500 stands for zero in the data rows.
Here are some points, one per row:
(198 376 505 705 561 323 458 364 347 368 635 489 672 477 660 465 879 600 327 784 559 464 515 400
 561 505 547 486 384 650 590 633 460 733 676 482 804 686 456 638 626 458 649 392 307 644)
(493 271 556 416 497 653 647 304 266 464 629 650 381 679 309 379 237 753 762 416 750 577 329 633
 656 615 553 505 514 313 753 713 487 254 417 636 609 676 584 551 650 549 606 659 331 484)
(498 522 553 435 334 411 702 408 385 542 523 452 512 360 247 593 613 529 458 542 359 647 591 590
 347 481 669 399 337 208 463 875 693 688 219 203 629 532 625 370 588 496 604 631 709 548)
(524 512 277 711 829 750 562 524 688 670 590 566 519 494 632 389 556 397 573 277 541 559 380 450
 611 421 700 632 546 357 539 349 520 806 464 515 698 278 368 376 338 730 591 609 566 508)
(743 513 653 626 435 724 386 629 473 301 626 431 527 699 163 532 436 190 485 830 601 550 560 568
 513 624 379 604 406 349 281 504 427 508 610 530 500 445 372 731 482 690 657 350 704 553)
(118 853 255 598 425 638 423 461 587 345 702 277 703 490 465 526 504 633 663 468 584 542 359 477
 498 308 454 471 451 336 265 525 483 146 398 793 520 435 325 549 401 551 324 498 460 333)
(457 225 325 536 501 327 304 431 618 536 422 608 839 669 633 481 397 469 596 684 450 746 597 668
 576 508 540 291 502 628 667 659 510 663 565 495 681 565 709 665 627 488 262 149 638 446)
(435 378 666 372 581 290 474 578 266 544 430 587 718 499 624 634 585 561 782 638 353 413 820 548
 545 608 547 403 389 493 421 367 605 152 348 593 648 419 534 194 431 457 554 537 535 585)
(443 391 601 356 493 477 382 949 348 491 536 516 560 630 881 609 510 650 399 331 416 541 522 588
 535 646 527 425 448 167 542 646 512 598 728 425 544 458 369 579 549 373 536 857 625 599)
(711 418 733 800 337 600 485 383 495 511 605 496 610 553 701 397 277 641 644 656 344 483 690 390
 298 47 499 591 582 511 614 396 607 662 552 298 367 592 379 361 662 349 402 727 570 190)
(537 362 509 226 147 397 668 597 705 612 400 614 615 414 544 491 477 480 171 429 662 425 489 330
 642 176 581 553 245 345 449 601 480 414 496 904 279 381 522 513 494 583 624 235 545 457)
(558 397 492 326 979 524 643 782 372 583 581 345 762 372 441 500 550 409 683 432 610 514 450 316
 483 385 301 646 597 616 374 797 461 382 578 338 345 522 631 655 451 476 698 337 260 286)
(349 731 598 289 683 369 389 339 567 500 330 702 221 548 638 292 488 503 787 591 281 314 361 564
 613 358 436 529 382 574 372 672 667 472 458 328 266 486 460 724 498 504 448 448 534 509)
(805 384 699 567 573 825 497 368 675 621 894 492 535 386 586 597 382 655 285 710 351 499 560 626
 603 475 629 407 799 634 296 491 550 345 536 566 335 763 505 331 568 555 427 524 382 778)
(403 483 213 394 599 418 566 427 765 422 244 385 568 451 198 527 316 415 615 418 326 463 303 445
 557 299 313 424 218 350 362 594 395 537 877 370 434 597 434 186 466 545 529 726 226 593)
(605 420 156 650 378 370 283 481 287 535 511 436 271 553 472 801 563 543 434 481 411 353 474 327
 430 677 635 604 645 546 630 738 872 601 737 473 299 513 441 533 538 693 317 300 448 395)
(515 449 392 463 334 553 294 614 511 377 476 404 480 372 295 349 624 526 474 495 440 511 544 867
 454 346 405 592 792 663 557 539 247 833 364 551 377 245 497 403 447 377 418 515 206 557)
(713 441 386 596 373 586 500 507 289 681 578 593 336 461 335 404 578 557 608 814 427 324 309 353
 215 543 352 267 322 255 434 279 443 666 549 514 516 276 586 571 326 293 327 293 281 586)
(574 600 536 611 367 908 403 390 374 570 367 379 593 288 664 606 410 463 596 426 670 422 584 550
 559 794 663 566 172 670 606 422 826 599 546 384 340 396 435 562 573 485 294 364 319 660)
(620 609 394 704 450 551 447 680 586 496 414 565 388 355 264 728 418 509 471 371 638 463 436 480
 752 360 416 581 653 708 443 600 591 370 403 533 622 420 777 609 401 106 472 651 655 487)
(416 396 695 758 676 568 344 582 570 541 154 413 591 383 248 439 451 714 319 568 524 425 499 454
 534 653 408 474 498 298 232 312 431 650 489 540 420 474 581 814 580 736 629 524 738 400)
(782 652 503 449 431 415 714 609 680 524 284 278 665 604 558 326 441 459 521 368 660 340 416 525
 130 774 416 657 531 631 351 333 591 646 537 546 627 639 600 686 541 405 718 402 508 456)
(435 487 561 427 490 459 420 632 520 609 598 608 477 643 320 616 707 635 253 564 634 560 411 673
 465 419 449 394 203 753 613 308 452 398 603 240 567 652 403 213 630 413 440 560 772 525)
(335 377 703 783 330 242 509 554 565 557 572 611 473 791 437 543 333 621 602 320 362 661 201 441
 571 547 514 483 566 525 492 468 642 461 295 553 593 612 455 392 535 374 612 355 309 663)
(299 511 504 448 669 416 630 463 353 389 803 518 387 536 591 569 337 305 531 487 614 403 324 721
 682 480 658 228 560 400 423 288 721 827 256 642 303 561 520 379 655 374 720 513 351 249)
(496 689 365 476 455 449 521 835 492 513 441 458 587 571 428 373 432 471 455 806 653 409 583 438
 660 403 598 764 527 673 729 506 499 715 188 580 481 653 676 505 204 659 322 822 476 739)
(385 620 451 305 687 529 491 478 484 526 664 476 468 549 663 437 569 505 348 563 284 610 653 499
 500 511 615 475 478 270 598 603 533 515 805 548 583 552 527 813 579 93 658 490 722 830)
(486 621 937 624 341 452 539 427 512 288 491 619 651 434 358 489 612 365 420 153 566 505 678 326
 673 516 473 520 411 349 503 446 264 681 686 471 341 564 615 585 242 530 476 399 483 423)
(284 377 383 478 347 532 591 246 402 684 398 339 343 563 719 629 288 508 326 737 404 702 494 499
 570 768 398 510 392 560 597 473 351 471 435 272 267 498 363 628 227 347 563 437 466 268)
(673 406 375 319 490 700 447 507 544 205 246 432 294 707 488 292 596 477 259 512 369 586 674 256
 701 535 508 479 526 532 303 424 466 471 267 489 641 448 529 366 528 338 267 596 164 339)
(327 616 756 321 593 447 676 615 649 391 543 398 216 454 634 414 267 573 626 438 606 610 489 369
 234 482 550 253 559 768 260 782 458 661 620 356 561 296 409 489 384 737 302 291 470 647)
(275 396 653 215 555 409 515 378 361 450 517 576 442 408 423 653 389 481 559 450 448 865 320 501
 323 576 456 676 630 515 579 108 666 576 499 778 443 653 607 470 674 512 393 633 466 663)
(714 476 383 685 788 0 738 352 581 504 592 306 376 456 508 387 606 451 585 463 848 531 540 486
 705 580 536 497 597 326 541 353 394 404 443 538 295 339 291 482 569 454 118 604 593 647)
(448 281 553 476 531 381 204 538 792 380 700 365 237 363 641 467 402 428 435 580 639 447 580 519
 344 462 305 859 208 280 509 356 512 379 503 373 602 413 845 509 384 588 588 375 457 352)
(530 723 567 224 304 342 678 508 389 508 548 398 677 421 386 394 436 525 426 411 402 369 410 510
 922 447 472 666 676 485 457 241 517 420 800 305 683 360 533 424 464 638 586 229 619 359)
(578 493 744 559 548 532 259 305 358 550 256 284 440 484 579 579 309 252 330 625 504 281 308 430
 344 188 660 370 794 472 716 506 389 161 402 465 576 368 450 465 539 472 538 618 374 689)
(588 945 632 281 602 515 521 305 772 695 514 722 559 702 572 925 597 629 684 695 519 510 582 495
 515 624 425 441 539 555 641 523 378 728 564 496 592 449 534 659 693 709 477 665 246 351)
(401 403 497 423 522 593 515 452 394 585 542 658 652 656 340 551 779 562 268 442 489 745 591 538
 313 214 520 465 494 682 568 194 712 234 457 297 568 466 410 621 485 497 505 578 518 574)
(727 482 341 591 416 580 571 414 486 315 403 507 560 540 826 530 846 508 765 512 562 618 145 519
 501 465 770 617 556 574 233 551 326 408 627 584 389 456 814 392 334 564 641 674 768 493)
(407 287 552 290 405 405 384 449 657 571 554 586 602 454 271 588 601 571 766 503 465 464 701 418
 430 742 708 589 561 569 562 627 487 544 304 584 573 479 85 403 488 276 759 568 702 525)
(419 464 541 376 430 378 241 486 438 741 643 391 498 664 293 454 676 501 602 155 391 505 726 580
 362 535 677 338 353 549 505 413 480 398 505 412 499 614 585 448 519 525 571 650 564 534)
(343 623 391 449 489 556 500 532 643 265 483 709 762 457 370 357 335 494 310 473 661 338 560 330
 290 769 506 493 809 256 527 426 445 301 602 241 372 507 630 389 430 532 512 350 639 404)
(770 433 666 307 803 560 335 327 428 364 558 385 498 349 516 413 441 444 314 349 315 324 127 387
 453 540 380 314 374 697 804 577 468 626 255 692 532 522 357 380 404 455 305 479 738 418)
(495 715 440 706 627 706 573 766 596 528 382 460 374 417 564 440 767 445 707 470 393 669 386 428
 565 511 673 679 521 352 698 453 210 348 308 515 408 591 560 291 696 578 485 189 553 522)
(649 706 410 698 821 372 440 394 281 616 255 704 402 603 517 598 280 719 301 500 550 636 803 795
 350 497 676 583 425 588 533 662 504 543 691 698 514 557 413 417 438 456 560 222 354 265)
(280 418 326 595 419 578 696 545 286 500 581 523 429 517 433 500 257 319 389 393 370 318 580 431
 466 470 382 738 399 775 281 485 149 564 407 586 548 364 636 467 684 430 308 622 608 461)
(509 663 447 642 277 553 328 491 407 620 450 501 509 380 563 265 576 341 459 577 684 636 633 342
 628 600 84 433 696 619 426 672 566 497 591 747 467 452 566 160 535 605 771 719 648 449)
(632 523 320 626 457 609 792 505 607 265 500 455 450 576 506 538 565 615 491 316 427 361 700 493
 543 424 155 422 557 670 793 426 505 410 386 616 356 355 617 497 477 683 867 483 637 733)
(524 454 463 447 400 416 473 402 455 655 592 685 649 559 742 581 684 481 325 220 411 494 539 719
 373 605 240 564 465 256 224 764 490 378 205 312 617 637 368 538 601 501 418 460 447 683)
(733 531 236 624 290 395 310 577 405 409 519 651 369 166 650 427 280 419 528 527 379 509 482 446
 430 569 612 287 346 697 521 304 357 343 528 357 504 580 297 843 528 589 547 666 331 446)
(451 400 333 421 428 663 662 520 492 511 300 423 237 403 587 569 589 411 772 389 690 418 627 509
 620 245 401 355 759 298 421 320 486 603 478 602 696 772 287 497 385 526 310 321 614 491)
(307 498 772 597 506 557 870 589 798 573 423 574 316 438 517 358 753 288 513 642 405 338 367 756
 357 671 633 400 608 653 702 697 713 209 745 631 570 430 430 680 453 647 296 705 362 209)
Along one direction, these points spread out more than along any other. Take the direction at right angles to it along which they spread out most. Then take the direction at right angles to both along which they spread out most. Go by this last direction. Where along it does each point below lie, from 0 to 99? 50 is the average, and the first point above lies past it. One standard deviation of the points above along it is 16.
(343 623 391 449 489 556 500 532 643 265 483 709 762 457 370 357 335 494 310 473 661 338 560 330
 290 769 506 493 809 256 527 426 445 301 602 241 372 507 630 389 430 532 512 350 639 404) -> 68
(782 652 503 449 431 415 714 609 680 524 284 278 665 604 558 326 441 459 521 368 660 340 416 525
 130 774 416 657 531 631 351 333 591 646 537 546 627 639 600 686 541 405 718 402 508 456) -> 74
(524 512 277 711 829 750 562 524 688 670 590 566 519 494 632 389 556 397 573 277 541 559 380 450
 611 421 700 632 546 357 539 349 520 806 464 515 698 278 368 376 338 730 591 609 566 508) -> 36
(327 616 756 321 593 447 676 615 649 391 543 398 216 454 634 414 267 573 626 438 606 610 489 369
 234 482 550 253 559 768 260 782 458 661 620 356 561 296 409 489 384 737 302 291 470 647) -> 68
(770 433 666 307 803 560 335 327 428 364 558 385 498 349 516 413 441 444 314 349 315 324 127 387
 453 540 380 314 374 697 804 577 468 626 255 692 532 522 357 380 404 455 305 479 738 418) -> 34
(498 522 553 435 334 411 702 408 385 542 523 452 512 360 247 593 613 529 458 542 359 647 591 590
 347 481 669 399 337 208 463 875 693 688 219 203 629 532 625 370 588 496 604 631 709 548) -> 47
(524 454 463 447 400 416 473 402 455 655 592 685 649 559 742 581 684 481 325 220 411 494 539 719
 373 605 240 564 465 256 224 764 490 378 205 312 617 637 368 538 601 501 418 460 447 683) -> 52
(385 620 451 305 687 529 491 478 484 526 664 476 468 549 663 437 569 505 348 563 284 610 653 499
 500 511 615 475 478 270 598 603 533 515 805 548 583 552 527 813 579 93 658 490 722 830) -> 66
(448 281 553 476 531 381 204 538 792 380 700 365 237 363 641 467 402 428 435 580 639 447 580 519
 344 462 305 859 208 280 509 356 512 379 503 373 602 413 845 509 384 588 588 375 457 352) -> 70
(574 600 536 611 367 908 403 390 374 570 367 379 593 288 664 606 410 463 596 426 670 422 584 550
 559 794 663 566 172 670 606 422 826 599 546 384 340 396 435 562 573 485 294 364 319 660) -> 67
(727 482 341 591 416 580 571 414 486 315 403 507 560 540 826 530 846 508 765 512 562 618 145 519
 501 465 770 617 556 574 233 551 326 408 627 584 389 456 814 392 334 564 641 674 768 493) -> 38
(419 464 541 376 430 378 241 486 438 741 643 391 498 664 293 454 676 501 602 155 391 505 726 580
 362 535 677 338 353 549 505 413 480 398 505 412 499 614 585 448 519 525 571 650 564 534) -> 42
